In the rows, zero is written as 128.
One turn moves each row of this set onto another row. After a few examples, where does it send each row asked below?
vobib: [117 151 124 122 132 118 111 125 128 129 151 115 112 169 150  99 116 131]
zab: [ 89 114 121 147 128 123  98 118 141 147 138 105 128 151 112 133 107 150]
fogu: [106 130 149 114 143 155 138 134 134 155 146 124 121 175 125 108 117 144]
sotak: [109 150 141  93 145 126 117 118 124 136 143 120 106 158 122 118 117 114]
Tirin: [ 93 117 155 123 141 140 114 122 161 143 122 119 133 165 136  91 103 123]
bulik: [102 124 127 112 142 140  86  97 135 139 153  98 106 144  97 122 131 125]
balod: [ 91 120 151 126 136 138 128 139 111 135 136 107 120 143 147  91 126 133]
Zazo: [105 118 127 117 110 120  98 122 143 116 133 107 118 141 156 116 133 122]
Fop: [ 82 123 130 153 126 127  88 117 143 155 142 110 130 154 134 123 109 146]
pilag: [ 94 109 144  97 123 155 117 102 140 128 143 145 137 140 116 110 141 130]
loda: [117 147 127 120 120 151 128 119 152 146 152 132 119 153 129 110 108 160]
memon: [ 98 129 146 112 140 153 130 126 134 135 158 133 148 132 121  82 116 128]
ropad: [ 93 133 132 142 146 112  92 105 138 131 135 136 137 142 112 113 102 131]
Sagef: [ 89 102 128 128 134 151 100 120 105 150 140 113 122 145 102 124 122 129]
Timur: [100 115 153 127 138 152  89  97 116 151 155 115 145 158 107 100 119 122]
kefos: [101 135 131 105 133 151 125 134 122 151 133 124 103 150 134 138 119 129]
gokem: [ 92 142 143 135 108 157 124 112 147 131 163 107 137 157 148 116 115 147]
Zugel: [104 140 112 119 141 119 114 111 141 128 145 148 132 129 141 107 125 136]
Zibez: [ 90 111 151 134 141 164 100 113 119 134 154 119 149 145 109 102 122 112]
tep: [ 88 130 137 128 121 153 133 130 142 147 144 118 123 158 143 143 120 151]
Dafa: [106 125 141 135 135 151  92  98 166 129 156  90 128 136 124 128 130 124]
Bip: [122 134 133 112 148 148 119 119 134 145 148 109 106 177 148 118 138 124]
Laz: [107 123 136 128 117 145 126 126 126 129 123 111  94 133 140 108 123 127]
tet: [107 130 134 123 139 113  87 100 131 151 142 129 135 148 102 117 104 133]
Fusu: [101 130 136 118 142 136  89 101 147 125 149 102 107 131 113 134 141 121]
kirur: [ 78 109 136 127 126 149  93 136 113 155 151 110 129 145 117 127 126 126]
ponog: [100 136 136 120 122 131 125 129 113 123 171 126 139 172 135 101 131 137]
rusi: [121 126 134 140 144 131 124 114 150 144 124 113 127 143 160 107 112 143]
Petu: [104 124 127 107 133 132  84 112 139 147 156 104 115 135 106 139 135 124]
bovo: [ 85 130 147 112 136 116 133 121 135 116 137 123  99 148 116 110 138 128]
segu: [101 122 151 135 126 142 139 121 169 123 154 106 143 156 127 102 117 125]
kez: [117 134 122 115 117 157 123 109 138 130 173 129 133 158 138 120 143 143]
Zadeb: [113 104 136 145 126 148 139 119 145 136 126 116 133 155 148 128 129 128]
terof: [108 127 139 106 134 156 107  96 176 139 131 132 122 143 129 101 118 129]
Sel: [ 98 125 144 136 131 150  81  90 152 145 161  91 127 154 129 117 131 133]
Ris: [107 138 127 126 129 155 119 108 151 122 154 130 132 140 129  81 114 105]
dutup: [ 88 108 131 142 138 157  91 103 120 143 156 109 146 161 112 100 116 120]
mitig: [117 121 150 114 149 155 132 107 166 138 156 103 140 146 136 112 139 132]
Pimu: [100 127 123 120 146 132 123 100 136 121 142 152 128 154 128 109 141 109]
Mos: [ 93 122 136 156 135 124 100 119 143 140 126 117 134 142 123 125  99 144]
nugo: [ 97 101 150 120 134 144 109 129 140 130 132 101 130 166 155 109 135 108]
Pok: [ 95 126 135 109 144 127 122 116 134 120 155 111 116 139 144 121 162 132]
Bisi: [ 85 106 151 134 138 158 102 130 105 138 139 111 125 139 114 120 129 120]
denak: [ 95 117 125 138 124 153  88 104 151 136 163  81 125 148 118 120 126 130]
puled: [ 86 117 137 110 108 116 113 124 130 116 135 138 133 136 125 107 122 139]
pob: [112 147 142 110 144 123 116  97 124 126 156 129 139 175 131 107 119 114]
Keved: [109 143 138 130 121 152 113  93 130 124 166 121 149 164 148 100 118 124]
vikad: [ 95 126 125 137 148 117  89  93 140 140 144 119 132 160 102 110 107 133]

kirur turns into Petu
ponog turns into kez
Dafa turns into Mos
Where do these go?
Keved turns into gokem
nugo turns into Zazo
denak turns into zab
Ris turns into segu
balod turns into Pok

